Some points:
array([ 18,  37,  21, -44, -35, -24, -11, -11, -30,   6, -11,  37,  -6,
        32,  12, -14,  13,  16,  41, -24,  15, -10,  -5,  14, -15,  -2,
       -18,  29, -26,  48, -23,  25])
array([-15,  -7, -25,   2,  20, -45, -37,  -4, -17,  15, -27, -19,  -5,
        -5,  -1,  -6, -28, -20,  26,   5,   5, -35, -58,  25, -29, -18,
         4,  19, -22, -33,  33, -20])
array([ 22,  26,  21,  10,  17, -13, -29, -39,   8,   1,   8, -17,  17,
        -5, -33,   5,  -7,   8, -55, -27,  30, -18, -15, -48, -53,   5,
        38, -19,  10,  27, -12,  19])
array([ 11, -31,  23,  -7,  21, -37,   9,  -7, -32,  -1,  -2, -10,  18,
        -1,  29, -38,  -7,  -1,  -3, -41,   5,  39,  42,  35,  -2, -18,
       -13, -13, -24,  -2,  13,  38])
array([  6, -31, -26, -50, -28,   6,  60,  -3, -41,  35,  -6, -11,  -8,
       -12, -32,  -5,  18,   8,  18, -35,  37,  11,   1, -38,   2, -12,
        11, -25, -20, -20, -24, -43])
array([ 32, -19,  10,  -9,  -2, -23,   5,   5,  -1,   2, -18, -14, -27,
       -15,  26, -45,  -1,   5, -34,  60,  27,   0, -20,  -1,  27,   5,
         7,   6, -11,  29, -15,  23])
array([-10,  29,  -9, -28,   5, -14, -29, -39, -17,  23,  51, -40,   1,
       -38, -10,   3, -18,   3, -23, -23, -29,  27,  -8,   3,  27,  22,
         5,   7,  -1,  -4,  19,  13])
array([  9, -23, -36, -11,  -7, -22,   2,  -8,  12, -12,  19,   0,  18,
       -24,  30,  -3,  -2,  -8,   6, -10,  45, -28, -23,  20,  25,  48,
         2,  16,  11,  19,  18, -40])
array([-29,  19, -28,  -9,  23,  22,   8, -16,  21,  23,  37,   4,   2,
        28,  10,   2, -41,   5,  11,  -6,  29,   0, -13,  33,  12,   8,
        40, -28, -16, -21,   8,  14])
array([-34,   6,  30,   7,  34,   2,  29, -50,  36, -69,  -1,   3,  -3,
        24, -37, -37, -54,   5,   1,  23,  28,   7, -21,  14, -17, -12,
       -40,  16, -17,  11, -33, -13])
array([  6,  -3,  26, -20, -18,  10,   4,   8, -41, -31,  12,  13,  -8,
       -35, -23,  30, -24,  13,  33,  16, -27,  -3, -46, -43,  24,  24,
         0, -54, -33,  21,  12,  23])
array([ -2,   1,  -4,  22,  -2,  -9,  19,  36, -22,  -2,  43,  33,  43,
        37, -16,   6,  42,  41,  20,   0,   9,  30, -21, -40, -25,   2,
         5,  22, -17,  -7,  22,   7])
array([  1, -34, -48,  32,   4, -25,   6,   6, -41,  23,   2,  49, -28,
       -15, -51,   4,  28, -34, -49, -18, -21,  27, -14,  11,   7, -25,
       -29,  15,  56,  44,  -2,  -2])
array([ 17,   5, -34,  -7,  10,  10,  24,   7, -30, -41,  49, -20,  17,
        24,  15,  -7, -13,   7, -17,  -4, -44, -52, -16,  14, -13, -43,
        -2,  23, -18, -19, -28,  -9])
array([ 12,  12, -32, -10,  -7,  11,   5, -19,  14,  -2, -10,  27,  20,
        22, -16,  23, -23,   3,  -2,  31,  23,  19,   3, -27, -10,  10,
        -1,  37,  31, -66,  32,  30])
array([ 25,  -9, -35,  21, -37,  40,  32,  -4,   2, -29, -59, -29,   0,
         5,  -9,   1, -23, -14,   8, -16, -38,  30, -30,  23,  -2,  19,
         0, -35,  14,   7,  -2,  21])
array([  5,  18,  34, -10,  15,  18,   7,  22,   1,  -6,  17,  13, -23,
        -6,  10,  -6,  25, -15, -19, -14,  16,  20, -37,  -7,  23,   4,
       -14,  23,  18, -26,   9,  20])
array([ -2,   6,   2,  -2, -16,  14, -30,  12,   2, -59,  -9, -30,  26,
       -12, -14,  -7,   6,   3,  33,   7,  17,   5,   8, -22,  55, -73,
        52,  29,  32,  31,  33, -45])
array([ -2,   8, -17,  62,  36, -17,  27,  33, -12,  -5, -28,  19,  33,
         3,  48,  48, -42, -36, -15,  -5,  33,  29,  11, -32,  -3, -16,
        27, -27, -21,  23, -29,  -6])
array([  2,  29,  18,   3, -16,  10, -25,  44,  16, -21, -22, -26,   4,
         7,  -7,  10,   3,  19, -21, -40,  17,   3,  16,  16,   0,  11,
       -20,  21,  13, -13,  -2,  -3])
array([-33,  -2, -10,  41, -12, -52,  10,  34,  31,  16,  25, -49, -24,
        47, -19, -12,  38,  15,  -2,  60, -23,   9,  -7, -28,  25,  29,
         3, -14, -22,  16, -18,   4])
array([-25,   7,  -6,   9,  42,  -4, -20,   6,  14,   0,  -6,  -8,   6,
       -10,   2, -54, -12,  -9,   9, -29,  14, -39,  14, -85,  21,   4,
       -61, -37,   3, -14, -20,  -7])
array([-12, -30,   7, -17,  51,   8, -22,  16,   6, -11,  13,  17, -32,
        -6,  10,   4,  -5,   4,   1,  13, -11, -36,  37, -11,   0, -14,
        63,   0,  21,  -3, -39,  31])
array([ 17,  13,  45,  30,  23,  37,  46,  14, -39,  36,   4, -49,  -4,
        -7,  20,  -2, -11,  24,   8,   4,  -8, -23,   7, -14, -24,  -9,
       -20,  14,  15,  -7,  29, -16])
array([ 14,  -2, -22,  27,  26,   0, -29, -31,  -6, -28,  11,  30,   0,
       -23,  21, -39,  24,  18,  32,  -2, -28,  52,  -2,   9, -40,  -2,
        -4, -18,  -5,  -8,   1,  -1])
array([-10,   7, -10,   6, -36,   3,  23,  25,  15,   5, -26,  12,  -7,
        -6,  -9, -40,   7,   9,   6,  -3, -29,  -9, -22,  20, -18,  24,
        20,  -2,  24,   6, -28,  -3])
array([  1,   7, -10,   2,  33,  39,  11,  -1,  -7,  11, -15,   8,  12,
       -24, -37,  10,  16,   0,  17,   8,  16, -35,  12,  19, -16,  26,
       -11,   3,  16,   0, -15,  20])
array([ 46,  41,   4,  52, -28, -42,  20, -37,  15,  14, -18,  17,  15,
       -22, -27,  10,  10,  11,  -2,  28,  16, -29,  22,  24,  56, -32,
        19, -14, -18, -85, -17,  24])
array([ -7, -31,  15,  -6, -46,  21, -19,  35,   2, -40,   7,  18, -12,
       -43,  26, -13,  37,  -1, -21,  16,  13,  -7, -11,   3, -51,   0,
        -1, -20,   0, -36,  -7,  -8])
array([-42,  -5, -15, -12,   8,  14,  11, -32,  32,  17, -25,   8,  -4,
       -28,  52,  30,  18, -15,  -4,  13,   8,  19,  -9, -39,   9,   8,
         2,  42, -21,  11,  -4,   4])
array([-45,  18,  -8,  21, -45,  16,   7, -52, -51,   2, -31,  28,  23,
        17,  22, -15,  21,  21, -40,  19, -13, -35,  53,   1,  26,   8,
        -5,   2,  13,   1,  33,  -3])
array([ 33, -57,  33,  45, -32,  41, -39, -14, -10,  61,  15, -16,  10,
        -9,  12,  44,  -7,  42,   4,  10,   9,  18, -22,  36,  37, -16,
       -54,   6,   2,  -4, -61, -25])
array([ 21, -11,  10,  -4,  11, -34,  26, -15,  38, -20, -15,  13, -11,
        -8,  43,  23,  25,  47,   4, -49, -26, -13,   7,   5,  -2, -16,
        -8,  -2,  10,  19,  18,  18])
array([-22,  21, -16,   7, -41,  32, -22,   9,  -2,  13,  18,   4, -19,
        45,  24, -10,  -6, -46,  -5, -34,  21,  -4, -21,  14,  -3, -29,
         7, -22,   3,  -1,  -8,  13])
array([ 13, -46,  17,   2, -24,  -9,  -5,  -3,   2,   5,  20,   3,   9,
        14, -11, -35, -38,   7,   3, -15,  26,  -8,  14,  10, -15,  25,
         7, -10,  49,   9,  17, -16])
array([-15,   4, -21, -59,  24, -29, -20,  29,  -7,   7,  -7,   7,  40,
        13,   2,  28, -23,   6,  13,  31, -18,   8,  21,  13,  11,   1,
       -21, -10,  45,  -5, -28,  18])
array([-38, -16,  17,  40,  10,  -3, -33,  14,  -9,  23, -35,  17, -39,
       -16, -28,   1, -18,  26,  53, -10,  -8,  -3,  11,  -1,  -2,   4,
        38,  42, -24,  21,  10,  -3])
array([ -5,  -1,  -4,  19,   0,   9,  18,   9,  24,  16,  30,  -4,  -9,
       -12, -17,  18,  26, -42,   8,   9,  20, -24,  -1,  29,   5, -38,
       -20, -28,  -7,  45,  61,  41])
array([  2, -56,  33,  15,  23, -10,   0,  14, -28, -43, -19, -13,  10,
        36, -32,  13,  32, -43, -21, -34, -30, -11,   8,  24,  43,  87,
         2,  34, -30, -14,  17,  -1])
array([ 68,   9, -45, -12, -18,  17, -15,  32,  45,   3,  24,  -1, -21,
        -7,  17,  -9, -62,   7,  -7,  13, -28,  -5,  66, -33, -11,  15,
       -15,  38, -43,   1,  33,   2])
array([ -6,  55, -13, -10,  16,  16, -11,  31,   2,   7, -14, -34,  51,
       -16,   3, -13,  31,  21, -11,  24,  -4,  26,  16,  38, -17,  12,
         7, -18, -10,  10,   4, -25])
array([-16,  38,  22,  -3,   8,   8,  34,  22, -12,  22,  30,  49, -23,
       -29, -27,   3, -25, -28, -18, -11, -14,  15,  23,  40,  -1,   7,
         7,  13,   5,  18, -29, -40])
array([-22,  26, -16, -11,  -9, -12,  13,  -6, -15, -25,  -1, -26, -95,
         6,  16,  40, -18,  38,   8,   3,  21,   1,  18,   7,  -5,  -3,
       -19, -17,  37, -20,  18,  -1])
array([-15, -20,  44, -40, -10,   9,  -2,   9,  12,  21, -41,  24,  12,
         9,   0, -16,  -2,  12, -58,  11, -19,  12, -47,  -2,  -7, -31,
        27,   5,   0,  -6,  14,   2])
array([-10, -20,  10, -24,  -4,  17,  26,  -6,  26,  22,  -1, -13,  24,
       -11,   2, -23,  20, -33,  41, -19, -17,  14,   2,   8,   9, -10,
        -1,  22,   8,   5,   2,  23])
array([ 42,   7,  -2, -28,  48,  31, -23, -16,  47,  27,  -9,  37,   2,
        49,  -1,   1,  40,  20,  -4,  -2, -19,  -3, -16,   3,  17,   6,
        -5, -57, -11,  13,  24, -54])
array([ 36,  11,   3,   3,   0,  -7, -19, -35,   0,  -9,  25, -37, -20,
        10,  37,  14,  29, -16,  20,  18,   2,  11,   7, -16, -28,   4,
        29,  15,  25,  -6, -48,  -6])
array([  0, -29, -19, -30,  -6,  19, -36, -17,  -7, -14, -26, -34, -14,
        27, -28,  35,  17, -41, -21,  25,  16,   7,  38,   9, -27, -20,
        -7, -11, -47,  11,  -1,   5])
array([-48,  -8,   3,  -2, -22, -23,   1,   2,  50,  13,  23,  -1,  38,
       -13,  -7,  37,  -4,   3,   3,  -2, -34, -18,  14,  -7, -29,   0,
       -17, -12, -13,   0,   1, -17])
array([  8,  31,  64, -13,  -8, -26,  -3,  -7,   1,   2,  -1,   7,  -8,
         7,   7,   4, -12, -63,  23,  25, -29,   9,  11, -24,   5,  20,
       -12,  -6,  19, -25,  12, -34])
There is one direction along which these points spread out most. Take the direction at right angles to it along which they spread out most. Go by this last direction. How far along it is each point below, from 0 to 99? 50 is the average, and the first point above lies past it. One standard deviation of the points above along it is 16.
array([ 22,  26,  21,  10,  17, -13, -29, -39,   8,   1,   8, -17,  17,
        -5, -33,   5,  -7,   8, -55, -27,  30, -18, -15, -48, -53,   5,
        38, -19,  10,  27, -12,  19]) 65
array([-10,   7, -10,   6, -36,   3,  23,  25,  15,   5, -26,  12,  -7,
        -6,  -9, -40,   7,   9,   6,  -3, -29,  -9, -22,  20, -18,  24,
        20,  -2,  24,   6, -28,  -3]) 51
array([  6,  -3,  26, -20, -18,  10,   4,   8, -41, -31,  12,  13,  -8,
       -35, -23,  30, -24,  13,  33,  16, -27,  -3, -46, -43,  24,  24,
         0, -54, -33,  21,  12,  23]) 63
array([ 21, -11,  10,  -4,  11, -34,  26, -15,  38, -20, -15,  13, -11,
        -8,  43,  23,  25,  47,   4, -49, -26, -13,   7,   5,  -2, -16,
        -8,  -2,  10,  19,  18,  18]) 52
array([  9, -23, -36, -11,  -7, -22,   2,  -8,  12, -12,  19,   0,  18,
       -24,  30,  -3,  -2,  -8,   6, -10,  45, -28, -23,  20,  25,  48,
         2,  16,  11,  19,  18, -40]) 55
array([-25,   7,  -6,   9,  42,  -4, -20,   6,  14,   0,  -6,  -8,   6,
       -10,   2, -54, -12,  -9,   9, -29,  14, -39,  14, -85,  21,   4,
       -61, -37,   3, -14, -20,  -7]) 75
array([ -7, -31,  15,  -6, -46,  21, -19,  35,   2, -40,   7,  18, -12,
       -43,  26, -13,  37,  -1, -21,  16,  13,  -7, -11,   3, -51,   0,
        -1, -20,   0, -36,  -7,  -8]) 48
array([ 11, -31,  23,  -7,  21, -37,   9,  -7, -32,  -1,  -2, -10,  18,
        -1,  29, -38,  -7,  -1,  -3, -41,   5,  39,  42,  35,  -2, -18,
       -13, -13, -24,  -2,  13,  38]) 55
array([  0, -29, -19, -30,  -6,  19, -36, -17,  -7, -14, -26, -34, -14,
        27, -28,  35,  17, -41, -21,  25,  16,   7,  38,   9, -27, -20,
        -7, -11, -47,  11,  -1,   5]) 55
array([-48,  -8,   3,  -2, -22, -23,   1,   2,  50,  13,  23,  -1,  38,
       -13,  -7,  37,  -4,   3,   3,  -2, -34, -18,  14,  -7, -29,   0,
       -17, -12, -13,   0,   1, -17]) 57
array([ 42,   7,  -2, -28,  48,  31, -23, -16,  47,  27,  -9,  37,   2,
        49,  -1,   1,  40,  20,  -4,  -2, -19,  -3, -16,   3,  17,   6,
        -5, -57, -11,  13,  24, -54]) 59
array([ 46,  41,   4,  52, -28, -42,  20, -37,  15,  14, -18,  17,  15,
       -22, -27,  10,  10,  11,  -2,  28,  16, -29,  22,  24,  56, -32,
        19, -14, -18, -85, -17,  24]) 0
array([  2, -56,  33,  15,  23, -10,   0,  14, -28, -43, -19, -13,  10,
        36, -32,  13,  32, -43, -21, -34, -30, -11,   8,  24,  43,  87,
         2,  34, -30, -14,  17,  -1]) 82
array([-33,  -2, -10,  41, -12, -52,  10,  34,  31,  16,  25, -49, -24,
        47, -19, -12,  38,  15,  -2,  60, -23,   9,  -7, -28,  25,  29,
         3, -14, -22,  16, -18,   4]) 59
